50 stands for zero in the data rows.
Some points, one per row:
c(50, 53, 47, 48, 26, 58, 59, 52, 48, 52, 54, 58, 39, 59, 62, 61, 55, 60, 53, 60, 58, 58, 37, 57)
c(56, 50, 48, 60, 51, 48, 62, 57, 57, 45, 59, 61, 60, 50, 49, 50, 56, 65, 55, 45, 65, 53, 51, 45)
c(47, 31, 46, 49, 38, 59, 36, 41, 47, 46, 33, 43, 35, 80, 62, 44, 37, 31, 41, 50, 38, 49, 35, 98)
c(10, 23, 50, 08, 42, 51, 00, 17, 11, 46, 08, 17, 48, 41, 30, 52, 56, 00, 07, 52, 00, 19, 32, 45)
c(64, 75, 48, 67, 95, 54, 60, 71, 61, 48, 71, 79, 98, 75, 84, 64, 79, 72, 59, 54, 67, 82, 85, 65)
c(70, 50, 47, 75, 18, 55, 64, 78, 66, 48, 58, 73, 32, 53, 58, 56, 51, 67, 62, 55, 63, 74, 39, 40)
c(43, 53, 44, 31, 62, 53, 50, 32, 51, 43, 51, 47, 67, 45, 45, 61, 66, 47, 51, 57, 55, 55, 59, 41)
c(20, 17, 42, 13, 28, 71, 28, 06, 23, 48, 17, 04, 30, 11, 09, 49, 36, 14, 20, 64, 20, 00, 18, 20)
c(58, 45, 43, 63, 35, 35, 51, 69, 60, 45, 56, 69, 25, 68, 72, 17, 17, 57, 54, 25, 57, 73, 47, 67)
c(78, 76, 45, 73, 81, 10, 66, 75, 76, 52, 70, 73, 72, 52, 63, 35, 63, 71, 71, 22, 68, 69, 79, 40)
c(33, 31, 44, 46, 51, 52, 38, 53, 30, 48, 37, 49, 48, 39, 38, 53, 45, 43, 32, 49, 39, 41, 42, 42)
Here are 16 more points, each followed by its number:
c(20, 32, 51, 18, 18, 47, 56, 22, 29, 44, 44, 30, 23, 37, 32, 38, 27, 49, 39, 43, 59, 29, 22, 44) 0
c(54, 70, 48, 65, 63, 57, 59, 53, 62, 46, 66, 35, 59, 70, 52, 64, 60, 64, 61, 60, 62, 30, 69, 69) 1
c(69, 80, 45, 75, 83, 50, 56, 70, 72, 50, 58, 75, 77, 55, 59, 57, 70, 44, 67, 55, 46, 68, 94, 50) 2
c(28, 01, 47, 27, 50, 48, 25, 30, 30, 51, 12, 30, 55, 44, 45, 55, 56, 17, 26, 50, 25, 35, 09, 49) 3
c(43, 40, 46, 39, 40, 36, 47, 41, 48, 44, 43, 49, 57, 50, 48, 41, 49, 46, 47, 40, 44, 45, 38, 44) 4
c(44, 52, 46, 49, 70, 58, 53, 53, 45, 45, 52, 48, 68, 49, 51, 59, 69, 49, 56, 61, 51, 55, 64, 48) 5
c(46, 45, 47, 46, 47, 57, 47, 44, 48, 43, 48, 55, 54, 47, 58, 63, 58, 50, 49, 62, 52, 60, 39, 47) 6
c(66, 48, 45, 78, 83, 74, 67, 78, 62, 47, 55, 78, 85, 73, 79, 84, 88, 64, 69, 82, 73, 80, 49, 67) 7
c(39, 34, 48, 30, 15, 57, 47, 28, 45, 48, 40, 33, 25, 49, 41, 58, 44, 45, 47, 55, 49, 38, 24, 48) 8
c(99, 50, 99, 84, 55, 57, 80, 76, 99, 81, 53, 68, 55, 80, 71, 50, 51, 59, 99, 52, 67, 71, 53, 99) 9
c(11, 53, 49, 13, 59, 52, 10, 25, 07, 49, 46, 31, 61, 45, 45, 54, 55, 39, 04, 54, 24, 45, 53, 46) 10
c(80, 77, 45, 79, 49, 48, 67, 83, 78, 47, 79, 82, 34, 96, 89, 27, 22, 69, 74, 43, 68, 87, 73, 95) 11
c(22, 66, 47, 24, 44, 47, 22, 33, 16, 43, 70, 37, 49, 26, 23, 46, 46, 59, 18, 47, 38, 38, 61, 38) 12
c(85, 72, 46, 88, 65, 79, 69, 96, 80, 47, 71, 94, 72, 79, 92, 87, 84, 67, 73, 85, 65, 90, 74, 72) 13
c(61, 82, 45, 62, 70, 67, 50, 59, 61, 46, 73, 54, 63, 53, 52, 70, 67, 61, 57, 70, 52, 54, 74, 51) 14
c(48, 38, 45, 38, 36, 43, 34, 39, 47, 44, 24, 41, 39, 35, 32, 34, 42, 32, 36, 38, 30, 35, 32, 38) 15
Which two of these numbered points are nearest to each point below by angle, seen from the average point of the first points? Their numbers follow each, nearest first.
c(39, 37, 46, 47, 56, 49, 39, 54, 34, 45, 35, 50, 53, 42, 48, 50, 52, 36, 39, 51, 35, 45, 45, 44) > 3 10
c(48, 34, 47, 42, 31, 54, 43, 38, 45, 47, 44, 42, 47, 44, 46, 59, 51, 43, 49, 56, 44, 41, 33, 47) > 8 0
c(61, 62, 97, 62, 53, 57, 99, 58, 69, 82, 75, 58, 53, 71, 66, 53, 51, 96, 83, 54, 99, 59, 59, 86) > 9 11
c(76, 65, 48, 71, 99, 76, 72, 75, 69, 48, 71, 72, 99, 59, 65, 94, 99, 68, 69, 84, 72, 71, 71, 56) > 7 13
c(54, 59, 99, 57, 60, 76, 51, 59, 52, 99, 59, 59, 58, 92, 86, 62, 58, 60, 52, 70, 57, 72, 55, 99) > 9 13
c(63, 58, 45, 58, 71, 92, 60, 68, 57, 44, 57, 70, 80, 88, 79, 86, 82, 58, 60, 94, 65, 71, 64, 89) > 7 13
c(30, 43, 49, 28, 43, 51, 47, 38, 39, 46, 44, 53, 50, 61, 57, 52, 49, 48, 42, 51, 48, 55, 44, 52) > 10 0
c(36, 45, 49, 38, 58, 84, 40, 33, 37, 50, 50, 36, 69, 20, 15, 84, 79, 43, 41, 86, 45, 25, 46, 28) > 5 6
c(45, 39, 43, 41, 46, 77, 39, 44, 43, 49, 44, 49, 58, 51, 56, 85, 74, 42, 39, 83, 41, 55, 35, 44) > 6 5
c(64, 65, 46, 60, 52, 32, 58, 58, 59, 44, 61, 60, 51, 32, 39, 38, 46, 61, 54, 31, 56, 58, 61, 34) > 2 11
c(41, 37, 49, 41, 39, 67, 42, 37, 47, 45, 43, 43, 50, 68, 59, 68, 56, 39, 45, 66, 43, 47, 37, 77) > 8 3
c(45, 38, 42, 42, 43, 59, 50, 49, 51, 44, 41, 52, 52, 50, 50, 59, 57, 37, 48, 61, 47, 50, 33, 49) > 6 3
c(71, 58, 47, 68, 67, 54, 58, 66, 64, 45, 60, 67, 66, 43, 48, 56, 64, 54, 65, 56, 53, 59, 70, 40) > 2 14
c(57, 60, 48, 63, 67, 61, 65, 58, 60, 49, 61, 56, 66, 67, 59, 69, 66, 62, 63, 65, 63, 57, 63, 60) > 7 13
c(47, 40, 46, 50, 19, 53, 42, 45, 45, 45, 35, 37, 09, 44, 49, 45, 22, 40, 39, 48, 37, 36, 29, 44) > 8 0
c(59, 58, 47, 59, 49, 58, 59, 51, 59, 46, 59, 47, 41, 64, 53, 57, 44, 58, 62, 58, 61, 44, 54, 65) > 1 11
